In the rows, zero is written as 128.
One turn moves every row onto another: examples first, then more rows asked:
j846: [133 136 152 166 107 135 128 154 121 112 107 120]
j145: [ 89 144 141 119 155 141 113 118  97 157 141 138]
j112: [146 122 164 119 135 115 123 154  74 117 156 123]
j952: [131 137 141 123 147 142 147 105 165 138 141 118]
j196: [125 155 116 121 141 124 143  76 132 116 123 149]
j905: [126 151 141 101 153 135 130  84 112 105 147  97]
j417: [156 141 134 156 181 109 129 131 141 107 156 147]
j416: [152 153 125 135 129 130 175 143 121 136 127 133]
j589: [146 136 128 140 127  82 130 155  93 134 151 123]
j130: [128 143 125 125 128 126 117 159 128 128 132  77]
j603: [101 140 167 115 125 118 136 164 110  87 159 141]
j332: [ 98 155 129 116 140 102 140 154 106  72 139 121]
j477: [114 171 138 120 120 160 122 136 100 151 136 120]
j441: [104 144 138 129 132 129 143 145 159 114  99 135]
j452: [126 148 119 129 145 105 108 160 104  79 160  99]
j125: [136 144 123 141 146 139  98 111 121  72 115 104]
j693: [ 84 141 130 141 121 142 106 140 120 114 161 172]
j375: [124 104 150 117 163 138 122  95 140  98 123 136]
j57: [145 163 150  92 127 144 120 146 113 103 174 149]
j982: [108 107 123 116 118 145 136  97 128 132 120 142]
j111: [133 153 105 168 150 116 158 131 118 103 139 157]
j226: [174 134 146 131 144 138 155 129 145 133 146 132]
j900: [111 177 103 134 159 123 140 142 132 117 126 104]
j913: [146 123 127 162 135 125  89 141 105 138 116 139]
j420: [112 120 152  96 125 144 129 100 107 126 161 107]
j19: [148 135 140 129 140 186 140 133 110 124 158 129]
j246: [163 112 117 146 147 114 126 136 117 116 112 157]
j804: [111 130 163 163 133 116  95 143 109 125 159 106]
j142: [109 147 146  89 108 127 133 135 101 125 139 163]
j654: [132 137  97 131 148 116 110  97 124  83 120 147]
j176: [115 138 168 146 170 113  92 114 102  94 146 135]
j560: [136 128 136 150 158 122 124 119 129  95 197 135]
j798: [ 96 141 139 125 115 116 145 135 119 111 106  98]
j609: [121 144 135 123 136 137 112 134 135  90 159 189]
j575: [102 156 128 134 104 113 100 100 120 112 128 157]
j419: [175 146 112 146 131 137 133 135 107  95 163 155]
j405: [118 139 139 165 159 125  96 111 120 131 102 134]
j353: [111 153 134 122 106 161 127 164 104 118 169 126]
j164: [126 173 124  97 132 124 125 118  93 108 127  93]
j141: [143 115 151 125 151 134  80 142  88 110 157 141]
j357: [118 155 134 116 155 149 154 162 133  96 121 154]
j428: [142 124 146 131 109 131 125 105 144 102 182 142]
j481: [111 157 119 120 158  88 138 137 142 104 170 144]
j671: [136 117 134 102 184 120 117 126  94 109 145 111]
j81: [108 142 126 167 144 144  89 126 101 114 168 151]

j804 moves to j142
j81 moves to j603
Where do these go?
j19 moves to j846
j141 moves to j353
j477 moves to j441
j125 moves to j428
j405 moves to j609
j57 moves to j130
j693 moves to j332

One turn moves every row onto another: examples first, then more rows asked:
j530: [154 139 108 156 125 131 126 122 147 141 149  69 137 112 178 141 139 108
 123 138 126 150 119 115 132 153 147 122 142]
j676: [136 107 126  96 100 102 130 142 133 118 130 163 110 138 105 124 136 166
 151 129 124 105 118 112  99 135 115 136 118]
j208: [137 112 116  97 123 111 108 142 130 121 135 162 113 151  96 117 138 174
 158 132 113  93 123 132 100 129 128 127 128]
j984: [150 152 126 163 123 131 116 125 134 135 137  64 124 124 165 137 128 104
 144 158 119 139 125 128 134 152 140 104 145]
j865: [127 107 124  88 143 110 109 155 123 115 149 169 122 147 110 129 135 183
 139 125  99 116 125 132 102 127 130 115 135]
j533: [144 155 155  70 112 106 141 118 109 131 148  93 131 124 155 148 137 128
 121 116  85  89 151 101 147 114 137 119 110]
j683: [138 144 156  66 121 114 125 133 103 124 144  95 144 130 153 158 133 123
 129 126  78  83 150 116 152 118 142 112 124]
j453: [ 95 158 140 106 142 127 127 139 120 114 149 126 123 121 146 145 136 149
 122 133 146 101 124 133 200 124 131 158 141]
j772: [ 99 169 150 112 132 120 136 132 118 114 145 123 111 127 137 140 134 149
 130 128 148  97 129 128 199 124 124 154 130]
j317: [ 97 165 135 111 141 127 125 130 120 119 149 125 118 126 139 135 135 153
 125 126 147  93 128 131 199 118 132 159 137]
j994: [ 62 140 135 142 144 135 117 159 108 106 152 136 122 128 119 152 127 104
 107 121 133 130 146 137  75 135 134 143 145]
j449: [170 132 154 109 138 116  95 149 129 119 131 127 149 144 144 142 114  95
 150 157 164 140 122 139  91 119 132 100 141]
j793: [120 120 123 158 127 126 117 110 182 141 150 116 109 120 104 129 156 100
 112  98 137 117 124  99 123 133 137  96 103]
j829: [ 69 144 128 152 121 129 125 136 121 112 142 132 110 129 111 133 132 103
 116 125 141 112 142 128  71 132 133 162 126]
j6: [110 132 142 156 135 113 125 129 162 129 151 118 100 123 113 148 144 105
 104  97 122 142 134  97 117 137 129  65 109]
j810: [169 168 164 113 143 101 105 141 117 126 135 133 128 152 143 132 118 118
 138 134 160 148 139 127  81 106 121  90 122]
j517: [ 68 147 141 147 123 127 135 151 114 108 149 132 109 126 117 147 129 104
 108 119 137 131 142 125  70 136 125 152 133]
j344: [ 97 162 150 108 134 120 138 143 118 110 144 125 120 119 143 150 129 145
 126 134 148 102 125 132 201 127 126 152 139]
j309: [105 115 141 148 151 128 103 144 156 124 150 114 117 130 109 154 143  98
 117 112 114 134 130 125 126 145 136  50 134]
j503: [150 163 110 163 146 126 123 112 135 146 156  71 127 117 178 129 141 123
 114 121 111 155 129 108 126 137 148 113 136]
j89: [ 70 136 123 146 139 142 108 148 114 112 147 135 121 132 110 136 133 105
 119 124 133 114 142 145  73 130 140 155 145]
j948: [176 124 123 104 138 123  97 127 151 133 138 135 163 130 154 130 131 102
 135 135 177 130 119 124  86 109 144 135 132]
j3: [147 175 124 170 143 126 115 120 122 144 144  67 118 132 169 127 130 119
 132 144 111 148 137 123 129 142 139  98 139]
j435: [145 131 138  69 118 121 118 122 117 132 145  91 149 128 152 147 139 115
 134 128  84  66 145 121 154 113 152 130 129]
j732: [129 104 130  84 118 102 135 157 125 113 140 168 114 133 115 143 133 175
 134 119 108 128 120 113  99 137 121 121 127]
j299: [115 100 114 158 143 140  92 128 175 132 146 113 126 125 105 137 147  91
 126 116 126 108 124 125 128 136 147  79 129]
j133: [176 161 133 114 146 106 109 119 135 138 145 137 138 144 153 114 133 118
 120 117 166 145 134 106  77  95 131 125 109]
j364: [144 144 139  71 109 113 130 110 119 134 148  93 143 122 153 136 145 124
 127 122  91  74 145 108 148 111 143 140 111]

j683 moves to j435
j865 moves to j208
j309 moves to j299
Where do these go?
j829 moves to j517
j503 moves to j3
j344 moves to j453
j133 moves to j810

One turn moves every row onto another: examples first, then more rows asked:
j783: [143 137  85 130 112 135 136 126 143 128 136 139 130 135 117 119 132 127
 158 138  92  74 106 137 153 119 133 175  90 143 147 136 136 120 115 130
 131 153  92 177 120  85  94 131 130 154 117 138 143 115 128]
j120: [122 137 113 152 147 122 158 160 133 134 145 136 126 119 148 150 137 109
 134 141 143 101 129  94 110 120 124 125 117 158 182 119 104 128 139 154
 138 109 166 136  88 111 120 162 141 126 129 111  98 136 139]
j371: [137 107 127  96 123 141 115 132 131 122 121 117 125 121 162 124 141 193
 148 117  86  97 132 125 107 153 131 131 118  90 140 127 141 120 133 157
 140 127 129 131 132 154 151 129  88 153 148 113 124 164 130]
j425: [150 118 112 169 136 100 132 132 129  99 109 147 113 125 122 136 131 108
 103 151 112 105 121 131 127 124 155 133 111 168 190 101 101 127 135 157
 127 111 143 137 117 140 120 144 160 149 158 123 116 161 153]
j746: [139 123 118  65 129 118 138 108 137 114 124 128 123 139 111 147 130 112
 110  96 114 143 109 124 114 163 131 141 122 135 130 103 117 125 131 139
 138 133 133 120 124 106 105 139 210 153 134 126 149 157 102]
j367: [123 111 101 112 126 102 159 140 148 134 140 156 121 121 109 130 140 125
 129 112 130 116  94 124 169 110 143 150  95 131  81 153 151 170 140 112
 138 123 106 146 155 107 136 103 146 138 125 147 169 120 156]
j497: [131 123 151 175 151 126 137 140 105 101 140 127 164 104 125 148 151  92
 163 119 122  98 135 155 168 151 101 131 127 115 136 125 145 130 136 113
 164 129 163 156 163  93 128 111 133 140 123 121 109 143 132]
j875: [101  86 156 153 139 128 115  98 135 132 131 114 131 122 129 133 138 100
  83 104 142 120 186 115 114 159 122 125 149 126 130 128 112 155 159 161
 132 117 150  98 152 111 123 112 141 132 150  92 124 118 149]
j70: [133 146 149 126 159  98 145 143 130 130  97 106 145 146  92 114 160 124
 134 101 120 102 157 122 126 160 130 152 145 129 106 172 119 144 128 155
 156 163 125 145 127 104  99 124 143 158 133  91 119  95 139]
j542: [127 131 121 130 128 105 137 135 130 116 136 120 124 114  92 152 133 118
 129  77 102  83 118 127 155 108 136 125 126 129 130 135 128 138 137 144
 134 121 126 153 162 106 190 121 111 149 143 126 123 189 111]
j756: [112 109 117 126 126 136 146 105 179 135 171 151 100 119 128 115 156 127
 115 148 112 123 158  96 135 138 155  80 149 151 102 134 161 124 148 115
 162 119 119 101 136 134 108 114 146 136 145 152 145 120 143]
j334: [138 125 165 141 111 113 115 133 116 133 111  97 121 137 149 123 110 141
 137 145 149 105 170 155 127 159 137  98 120 138 118 140 159 188 136 120
 162 146 149 137 137 124 113 125 127 168 119 110 137 133 145]
j227: [130  91 113 159 114 134 148 124 156 118 174 115 132 104 141 115 152  74
 124 133 123  81 136 112 149 145 106 113 109 135 149 135 102 117 133 113
 133 108 148  90 124 121 133 143 153 157 193 114 113 137 134]
j304: [122 150 123 126 111 119 132 130  96 146 141 130 152 128 103 109 125  91
 157 163 115 178 103 121 124 123 134 125 112 133 112 123 128 106 129 154
 130 114 121  97 143 168 120 124 123 136 103 110 140 156 143]
j33: [103  87 161 127 134 144 120 133 149 116 111 122 102 110 152 172 142 100
 114  98 110 141 134 150 108 103 150 129 139 118 120 122 116 107 128 152
 141 147 131 100 131 162 144 137 116 120 140 129 107 125 132]
j325: [130 129 124 125 144 131 124 163 134  92 130 140 127 112 130 153 135  95
 125 106 139 158 138 127 136 112 139 146  83 145 133 144 111 123 128 137
 130 129 137 132 113 128 183 144 192 146 143 124 143 136 165]
j847: [128 123 110 112 137 158 132 104 141 115 128 130 104 134 151 117 140 168
 101 169 127 171 121 124 126 125 134 144 137 149 149 118 136 127 127 144
 144 128 126 119 132 155  64 120 118 138 129 117 133  92 135]
j911: [123 128  87 148 107 105  90 110 132 151 153 154 110 105 129 110 128 111
 160 150 115 109 113 103 144 156 144 108 142 142 106 129 131 133 114 182
 170 118 134 120 151 101 125 146 130 107 159 110 163 103 144]
j956: [146  99 140 123 138 131 129 155 102 130 152 159 133 132 141 109 148 136
  82 146  95 105 108 137 148 136 167 111 108  96 148 134 135 151  94 128
 146 149 110 114 128  80 144 114 144 151 136 134 159 125 149]
j283: [174 147  91 136 131 136 148 123 139 122 154 116 163 140 141 108 127 108
 137 127 134 116  94 108 144 120 132 166 101 149 137 135 144 161 116 125
 125 100 108 176 138  97  88 120 111 173 115 109 142 140 126]
j863: [122 163 138 153 115  98 112 147 152 122 124 138 152 138 123 110 122 145
  89 110  98 108 128 104 114 184 110 145 133 139 111 138 110 106 121 183
 110 130 126 145 147 134 163 122 115 143 136 104 122 138 139]
j747: [108 120 149 168 128 100 124 129 153 123 110 130 112 165 173 121 115  97
 144 149 122 131 115 136 136 155 114 124 107 153  85 104 137 115 107 115
 147 137 166 125 138 106 124 141 107 131 119 120 104 144 110]
j774: [106 126 124 115 137 132 138 104 153 152 166 119 153 134 101 115 144 146
 123  91  78 137 161 120 131 145 109 109 112 127 102 143 154 118 132 142
 130 147 113 138 148 107 135 110  91 158 117 124 160  88 118]
j500: [133 144 119  98 146 161  86 131 141 137 119 104 146 114 129  99 142 124
 122 140 146 167 155 137 124 114 120 132 139 136 138 136 153 102 123 154
 133 105 129 115 135 156 132 102 164 105 153 160 138 124 126]
j964: [151 105 144 135 124 151 102  77 153 129 119 103 163 128 127 129 119 113
 140 119 121 148 123 165 130 136 119 134 128 154  84 121 184 129  97 118
 148 126 111 154 157 128 131 119 110 134 157 131 146 111 112]
j617: [166 124 114 128 143 118 159 154 179 127 139 101 139  89 148 106 130  68
 145 115 137 104 126 121  90 162 136 117 155 126 145 105 107 105 142 120
 155 151 129 127 135 118 111 125 140 147 140 130 164 106 121]
j174: [155  88 147 103 144 122 135 136 166 125 108 105 125 174 143 115 157  95
 159 115  93 118 113 129 135 122 153 155 153 124 105  87 145 125 122 136
 144 122 114 138 137 114 124 138 102 155 163  88 109 158 117]
j38: [153  98 145 124 115 174 138 133 135 114 119 123 136 105 106  88 102 123
 129 164 167 122 101 111 123 117 112 136 129 101 149 162 130 143 123 119
 160 122 125 120 107 100 154 126 112 148 132 111 131 141 105]
j722: [133 111 108 124 100 149 102 147 140 108 163 102 192 114 115  89 145 102
 147 132 130 106 101 130 172 112  99 155 123  96 122 133 132 122 143 127
 135 120 130 143 128 118  95 102 117 130 157 140 144 127 117]
j469: [121 132 109 117 120 144 120 112 149 159 144 108 120 144 145 112 122 152
  98 165 147 114 149 111  98 115 160 138 149 172 144 107 136 136 134 141
 131 149  93 123 118 129 100 120 112 107 150 120 156 106 148]

j964 moves to j33
j617 moves to j38
Where do these go?
j783 moves to j469
j371 moves to j863
j756 moves to j227

